In the data rows, zero lies at 4.5, halfway between 4 and 5.
Here is a table of points, one per row:
[9 5 5 3 4 3 4 4 5 4 4 9 9 6 4 4 4 5 4 4 4 4 4 2 6 7 5 5 4 4 4 5]
[3 4 5 4 3 4 4 7 6 8 6 4 3 5 5 4 4 4 3 7 8 4 3 3 4 3 3 3 3 3 4 9]
[8 4 6 3 4 4 4 4 4 4 5 9 7 4 3 4 4 5 4 3 5 5 8 5 5 2 4 5 4 4 3 5]
[2 4 3 3 2 5 3 5 4 3 4 7 9 6 7 5 4 5 5 4 4 5 7 5 4 2 4 4 4 4 4 4]
[5 4 3 7 9 5 6 4 5 3 4 3 3 3 4 4 4 3 5 4 5 9 4 5 2 4 4 4 5 4 8 9]
[2 2 4 4 3 2 5 5 5 3 3 2 3 4 4 3 3 3 4 4 2 4 5 8 6 4 4 6 3 4 4 4]
[4 5 3 8 8 4 3 3 4 2 4 4 4 4 4 3 4 6 6 9 7 2 4 4 4 3 3 4 4 3 6 9]
[3 4 4 7 8 6 7 7 4 5 3 4 3 5 6 8 9 4 4 3 3 4 3 4 3 3 8 4 3 3 4 4]
[2 3 5 4 2 5 4 4 3 3 4 2 4 3 4 3 3 5 4 2 2 4 2 2 3 1 2 3 2 3 4 3]
[4 3 4 8 9 4 5 4 4 5 5 4 2 3 4 3 3 4 4 3 3 4 5 4 7 9 4 4 3 4 4 4]
[4 5 6 5 3 4 4 3 4 3 4 3 4 3 1 9 1 5 7 9 7 3 5 3 4 7 7 4 3 4 3 3]
[4 5 3 3 4 6 5 8 6 8 5 3 4 5 3 6 7 7 6 5 2 3 4 4 3 3 4 7 8 6 6 5]
[4 4 4 4 3 5 4 4 5 8 9 3 4 4 4 4 3 4 4 3 7 9 4 4 3 4 3 4 7 5 7 8]
[2 4 3 4 2 4 5 3 5 3 3 5 3 3 4 3 4 4 4 3 4 5 8 3 2 4 3 5 3 4 4 3]
[4 3 4 5 7 5 7 9 6 7 5 9 8 5 3 3 4 4 3 4 4 4 3 5 5 8 4 2 3 4 3 4]
[5 4 3 4 3 5 3 4 5 4 3 4 2 4 4 3 4 3 5 3 4 3 4 6 8 5 3 5 3 5 3 4]
[3 5 5 6 6 4 3 3 3 1 4 4 4 4 3 3 5 4 3 5 8 7 4 4 4 4 4 4 5 9 7 7]
[2 3 4 4 3 5 4 3 4 4 4 9 5 3 4 3 4 4 5 5 3 5 7 7 5 3 5 4 3 4 4 4]
[7 4 3 3 3 4 4 3 4 4 4 5 4 7 9 8 5 5 4 4 5 4 7 8 5 3 4 2 3 5 4 4]
[4 5 4 4 5 5 7 8 7 7 4 4 3 5 4 4 4 4 4 6 7 6 5 3 9 2 5 3 2 3 9 6]
[4 4 4 5 6 5 7 6 9 4 4 5 6 6 7 7 4 4 4 3 3 4 4 3 4 2 5 6 6 6 3 4]
[4 5 6 5 4 3 4 3 4 2 3 4 4 5 4 3 5 5 4 8 9 4 4 4 4 4 3 6 6 4 7 9]
[4 5 4 6 9 7 4 4 3 3 4 5 6 7 7 7 4 4 5 1 3 4 3 4 4 3 3 7 9 7 6 6]
[4 4 2 4 1 3 5 3 3 3 3 4 4 4 4 3 5 5 3 8 9 6 2 4 4 3 8 4 5 4 3 2]
[5 3 4 4 3 3 4 5 3 4 3 3 3 4 5 3 3 5 4 3 3 3 9 4 3 3 4 4 3 4 3 4]
[8 6 6 4 3 7 4 3 4 4 3 4 2 4 3 3 3 5 2 3 2 3 2 3 4 7 9 3 4 4 5 4]
[8 5 4 5 3 3 4 5 4 3 5 3 4 4 3 3 4 5 4 3 3 4 8 6 5 3 4 6 3 4 4 4]
[7 6 6 4 3 6 5 4 4 4 4 2 3 3 4 2 4 5 4 3 3 4 5 7 8 4 4 4 4 4 3 5]
[5 7 6 5 3 4 2 5 5 3 4 4 2 4 4 3 3 5 3 3 3 4 4 3 4 9 7 4 5 4 5 4]
[7 6 6 4 3 4 5 5 4 4 4 9 4 5 3 3 4 4 6 3 4 4 2 5 0 9 4 4 3 4 6 3]
[5 8 8 4 3 4 5 4 4 4 4 3 4 6 7 9 8 4 1 9 2 6 7 8 5 3 2 4 3 4 4 4]
[3 3 5 3 3 4 4 4 4 8 6 4 4 3 5 7 8 6 6 4 2 4 4 4 3 3 4 6 5 5 8 9]
[7 4 5 5 3 4 5 4 4 3 5 4 4 4 3 3 4 5 4 3 4 4 5 9 5 3 4 4 4 4 4 4]
[4 3 4 8 9 6 5 5 4 4 3 4 3 3 5 8 9 6 5 4 3 4 3 3 4 2 6 4 5 4 3 4]
[3 4 4 8 6 3 3 4 3 4 5 4 6 7 7 7 5 4 4 2 4 3 5 3 3 4 9 5 4 3 5 4]
[2 3 4 4 3 4 5 3 4 3 4 5 3 4 3 3 4 3 5 3 4 4 5 7 7 5 5 2 9 2 3 4]
[4 3 3 4 2 5 2 4 4 4 4 5 6 6 8 7 4 5 3 4 4 5 3 5 7 7 4 5 3 4 5 4]
[5 6 7 4 3 4 5 4 3 4 4 8 9 6 5 3 4 4 6 4 2 5 3 3 4 6 9 5 3 5 5 5]
[3 4 4 4 2 4 6 3 5 8 7 4 4 4 5 3 5 7 7 9 6 3 4 5 4 4 4 7 8 7 6 4]
[3 3 3 3 2 6 5 3 4 4 3 9 9 5 5 4 4 5 4 4 4 4 5 2 3 1 3 3 3 4 4 3]
[3 6 8 5 5 5 2 4 5 4 5 4 3 5 3 3 3 4 7 2 4 4 5 8 7 3 3 5 3 4 4 4]
[6 4 4 3 3 4 5 4 3 4 4 5 7 7 8 6 4 4 4 3 5 4 2 5 5 8 3 5 3 4 5 3]
[3 5 3 7 9 8 6 5 4 5 5 7 9 5 4 4 4 5 4 4 4 4 4 5 6 8 3 5 3 4 3 5]
[4 6 4 5 4 5 6 9 5 7 4 4 3 4 4 4 3 4 4 4 9 8 5 3 5 4 3 8 8 6 3 3]
[3 4 5 7 7 2 4 3 4 4 5 5 8 6 6 5 4 6 4 4 4 4 3 5 6 8 3 3 4 4 4 4]
[5 7 8 4 4 4 4 4 5 4 5 9 6 4 4 4 4 6 4 3 5 3 7 7 2 3 4 4 3 4 5 4]
[3 5 3 4 3 3 4 4 5 9 7 9 3 4 3 4 3 2 3 3 2 3 2 4 4 3 5 8 9 7 6 5]
[2 3 3 0 5 5 4 4 3 0 9 3 3 5 5 7 8 6 5 5 5 4 4 4 5 8 6 5 3 4 4 4]
[4 4 4 5 3 3 4 6 5 9 6 3 4 4 4 5 7 7 7 6 3 4 2 4 4 2 6 4 6 5 2 3]
[4 5 4 4 3 3 4 7 5 8 6 3 4 4 4 5 6 7 7 7 3 3 4 4 4 3 4 5 9 7 5 4]
[8 6 8 1 8 2 2 3 4 4 4 3 4 4 3 4 4 4 4 5 8 9 2 4 4 3 8 4 4 4 3 3]
[3 4 3 1 7 2 3 3 4 5 2 1 4 4 3 3 3 4 4 3 3 3 6 3 2 2 3 4 2 4 4 3]
[4 2 6 7 8 5 8 6 3 3 4 5 6 5 8 8 5 4 3 2 3 4 4 3 4 3 4 6 9 7 5 5]
[3 3 2 3 3 4 4 4 4 2 3 3 2 4 3 3 3 5 4 4 2 5 3 4 7 9 5 5 4 4 3 5]
[6 6 2 4 3 4 4 3 4 4 3 3 4 7 2 9 9 4 5 2 5 5 5 6 7 6 3 4 5 3 4 4]
[2 4 1 3 3 3 4 4 4 3 4 9 7 4 3 4 4 4 5 5 3 5 7 7 4 2 4 3 4 5 4 4]
[4 4 4 6 9 7 4 6 5 3 4 4 5 3 3 3 5 4 5 9 7 3 5 4 4 5 3 4 9 5 9 1]
[4 3 5 4 3 5 4 5 5 9 6 3 4 4 4 4 3 4 3 4 8 7 5 4 3 4 5 4 8 5 7 7]
[4 3 4 8 7 6 6 6 5 4 5 3 4 3 4 3 4 4 4 7 9 6 4 4 4 3 5 6 5 4 3 2]
[7 8 6 4 4 5 4 3 4 4 4 3 4 4 4 3 3 5 5 3 3 4 9 6 4 3 4 3 4 4 4 4]
[4 5 5 3 8 6 7 8 6 8 4 3 4 5 5 3 3 4 6 8 9 4 4 4 4 3 7 3 3 4 1 2]
There is one direction along which these points spread out most. Take the direction at right angles to it along which they spread out most. Go by this last direction. How many in every 100 of the points above lie lower along it than each point below? Answers are rounded to whole numbers. More than half of the points above lie lower than the first one.
[8 4 6 3 3 4 3 4 4 4 4 5 8 6 8 2 7 0 5 4 4 3 4 3 5 8 5 4 4 4 4 5] -> 75
[3 4 4 5 3 5 5 7 6 9 6 3 2 4 5 7 9 6 6 5 4 4 6 4 5 9 6 3 1 6 3 4] -> 62
[6 7 6 4 3 3 4 4 4 3 5 6 8 0 9 5 4 4 4 3 4 5 3 4 5 7 6 5 4 4 4 4] -> 75
[5 3 4 4 3 6 6 6 6 8 5 0 7 4 3 3 3 4 4 7 7 5 5 6 2 5 4 6 4 6 8 7] -> 7
[8 5 4 5 3 4 5 4 4 3 9 2 3 4 3 4 3 0 4 3 2 4 4 1 3 1 2 2 3 4 4 3] -> 33
[4 4 4 8 8 5 4 3 4 3 5 4 3 8 5 2 4 7 6 9 6 9 4 4 4 4 6 6 4 3 2 2] -> 48
[4 4 4 6 9 7 6 7 5 7 5 7 3 4 3 4 2 4 3 4 3 3 6 8 6 4 4 4 3 3 3 5] -> 75
[3 6 6 5 5 4 5 2 3 5 3 4 6 7 7 7 5 4 3 3 4 4 3 4 5 8 4 4 4 4 4 4] -> 85
[8 4 6 4 3 4 5 3 5 3 3 4 2 4 4 7 9 8 7 5 5 5 5 4 6 8 2 4 3 4 4 4] -> 48
[8 7 6 2 3 5 6 4 2 1 3 4 3 5 5 3 4 6 6 9 7 3 3 4 5 3 4 6 6 6 7 9] -> 3
